In the rows, zero is written as 128.
The same turns and mirrors carry the whole set onto itself, and each row onto the other rows of its family. Which rows share a family with each named row? Give them in list order.
These 40 rows form 8 families of 5 rows each.
Ludid: [122 131 106 154 121 107 139 114 104 153]
mavef: [ 95 103 100 116 133 111  94 134 116 154]
kela: [129 126 143 110 150 105 105  92 121 104]
sodal: [117 110  90 156 116 109 129 147 127 141]
semep: [103 154 110 136 119 140  98 107 121 144]
Sep: [133  99 143 111 127 116 139 148 173 152]
deva: [114 134 127 137 135 133 111  77 125 106]
vazum: [114 115  98 130 108 112 135 159 161 134]
gedoz: [152 130 131 102 147 136 110  82 145 145]
kalus: [110 154 129 121 144 121 104 111 136  96]
mupu: [139 113 158 115 147 115 134 112 100 127]
feba: [119  91  97 133 115 115 137 141 169 145]
gil: [103 139 119 137 152 127  98  98 127 106]
Gitos: [142 131 153 103 146 133 124 118 158 102]
Lov: [139  75 137 120 123 140 144 140 150 125]
Lel: [106 123 108 136 110 104 129 141 164 162]
kovap: [165 107 125 124 140 156 129 128 152 159]
kapim: [ 92 143  98 138 122 107 110 134 139 120]
fer: [100 126 107 140 135 103 103 119 103 115]
Kabes: [125  97 125  93 104 128 130 140 155 165]
dit: [124 136 148 112 140 157  99 113 118 127]
zemiv: [136 114 153 112 162 139 113 107 146 106]
gosel: [138 117 171 108 153 135 117 131 152 127]
Bize: [129  92 105 130 132 141 118 160 131 162]
bon: [108 128 118 101 143 111  93  89 125 143]
Vuni: [124 135 136 142 145 118 129 109  87 131]
lolo: [144 105 132 111 122 126 144 150 172 124]
Kifu: [103  82 102 132 102 110 137 136 144 137]
fadut: [147  83 140 107 137 130 137 132 167 130]
mimur: [166 108 147 106 138 118 138 106 150 123]
bet: [139 104 158  89 132 149 118 133 138 136]
fipa: [149  95 144 109 129 104 154 120 124 148]
zimuv: [ 94 126  85 152 125 112 111 121 146 136]
Sisu: [147 108 151 124 143 151 129 104 135 108]
dutu: [160  95 113 134 117 121 150 139 157 143]
ropi: [138 108 113 133 111  99 157 122 129 164]
bomeg: [ 89 119  95 143 112 107 117 101 130 127]
venos: [112 152 152 133 155 135 100 114 133 120]
vized: [102 126  95 122  97 122 116 124 144 166]
lupan: [ 96 154 110 153 130 116 105 119 139 143]

The rest of the family of Ludid: mupu, Vuni, fipa, ropi
The rest of the family of kalus: vazum, Gitos, kapim, lolo
The rest of the family of bon: mavef, gedoz, kovap, Bize
The rest of the family of bet: semep, Kabes, dit, vized
The rest of the family of lupan: Sep, Lel, gosel, venos
The rest of the family of feba: gil, zemiv, fadut, zimuv
The rest of the family of kela: sodal, fer, mimur, dutu

The same turns and mirrors carry the whole set onto itself, and each row onto the other rows of its family. Which rows share a family with each named row? Give them in list order.
These 30 rows form 5 families of 6 rows each.
savaf: [141 140 123 132 123 121 105 120 145 107 125 127 120 150 167 133 160 179
 158 146 150 119 145 125 170 103 140 111 136 145 108]
gotik: [145 123  92 116 149 123 109 119 116 159 147 116 128 116  85 130 135 107
 103 129 124 151 176 180 122 140  87 100 109 147 157]
tigud: [150 116 105 115 146 134 142 126 123 144 136 135 112 120 120 137 117  86
  97 161 133 140 151 152  81 159 101 117  99 140 136]
Paf: [155 123 104 107 139 135 136 126 114 143 139 129 112 107 131 125 119  97
  90 166 142 144 150 154  81 138 115 108 112 153 150]
vup: [134 144 121 103 153 152 124 119 128 151 153 127 125 117 118 114 130  88
 101 120 141 132 152 155 110 128  97  91 112 166 167]
Lotu: [145 124  93 101 149 137 121 127 100 164 133 107 134 103 130 142 142  95
 102 111 117 147 142 143 111 125 123  98 131 156 172]
Nebok: [163 121 105 112 156 130 142 141 120 140 143 131 104 123 113 133 126 104
  93 159 131 140 147 173  80 142 103 113  99 159 139]
Kiro: [136 116  96 111 155 137 127 126 110 164 128 113 134 115 118 162 139  78
 109 103 108 139 142 137 108 162 107 108 115 140 150]
Nusip: [153 128 121 134 109 119  98 118 132 107 128 115 105 136 142 130 140 164
 131 159 128 123 152 135 158  67 151 125 122 141  90]
Kono: [161 138 132 115 133 113 132 101 150 119 102 124 147 141 161 152 140 163
 132 122 124 137 131 108 157 114 151 139 140 133  87]
Bel: [152 121 123 142 122 115 106 125 148 106 126 128  98 158 123 146 142 163
 145 152 109 119 153 142 162  91 129 133 100 133  68]
nat: [168 137 137 119 146 108 134 112 158 120 108 128 139 154 141 151 147 175
 134 120 111 136 133 122 160 117 145 142 121 143  80]
mun: [112 142 119 127 123 122 118 133 141 118 108 103 107 158 126 155 140 185
 143 125 111 100 159 125 157 113 139 135 116 133  89]
tur: [138 118 123 136  94 124 102 101 145 108 113 124 116 141 150 152 128 141
 135 157 124 122 157 115 160 101 138 127 122 115  75]
meseg: [143 128  87 111 138 129 107 109 113 156 142 111 134 104  99 127 129 104
  97 130 133 153 180 163 125 138  94  94 117 143 162]
dabop: [118 148 115 120 120 128 113 130 131 117 111  98 111 148 138 142 145 191
 139 129 122 106 156 131 157  92 147 131 120 145 103]
pote: [127 138 123 107 150 151 130 115 131 152 148 131 129 123 117 126 127  76
 104 116 131 132 149 147 110 153  86  93 107 151 156]
Difaz: [107 144 115 124 112 127 115 123 136 117 103 102 116 144 146 152 135 178
 138 130 123 102 160 114 158 108 147 134 128 132  94]
Pofu: [135 138 122 134 124 121 112 113 151 108 116 134 124 159 163 145 154 168
 160 145 146 119 147 116 173 130 131 116 129 131  93]
levu: [145 135 123 136 139 115 113 126 150 109 128 132 114 168 152 141 161 180
 160 139 141 118 143 133 177 116 128 116 122 145  94]
vizat: [138 138 125 107 162 146 129 128 135 148 152 131 119 129 104 122 135  87
 104 114 126 130 146 163 107 140  83  92  99 163 156]
lub: [132 121  98 120 142 139 129 153 122 173 126 145 123 123 130 142 126  89
  93 123 152 133 159 146  94 119 119  88 107 147 161]
solav: [132 112 102 124 154 139 130 157 132 172 125 155 117 136 121 153 128  85
  98 118 139 130 158 155  92 134 105  92  94 142 148]
modev: [157 149 128 126 100 104 112 107 143 114 111 135 133 150 162 147 138 162
 154 112 127 135 140 122 148  81 119 117 137 111 100]
Sisun: [161 144 135 132 110 102 117 117 150 112 115 141 125 162 144 154 146 167
 158 107 118 130 140 130 147  94 109 122 126 112  88]
Sikil: [136 125  91 116 142 127 111 109 123 157 140 119 136 115  90 140 128  95
 100 129 125 148 178 163 125 156  80 101 110 130 150]
ton: [141 120 103 121 153 136 124 163 124 170 135 151 114 133 118 140 134  99
  96 122 143 132 159 164  91 109 114  88 100 156 161]
Zov: [165 150 134 126 108  98 114 119 141 112 117 133 126 154 148 141 147 175
 154 112 121 135 140 139 145  69 119 116 129 127 100]
Pudol: [177 142 132 112 140 112 128 111 146 121 112 119 139 138 152 142 148 181
 129 126 123 140 132 122 161  95 156 137 136 151  96]
Gem: [152 117  99 108 174 131 127 143 108 162 142 108 121 128 101 153 150 102
 111 104  98 137 139 164 108 136 105 104 103 164 156]

The rest of the family of Nebok: tigud, Paf, Kono, nat, Pudol
The rest of the family of modev: lub, solav, Sisun, ton, Zov
The rest of the family of pote: savaf, vup, Pofu, levu, vizat

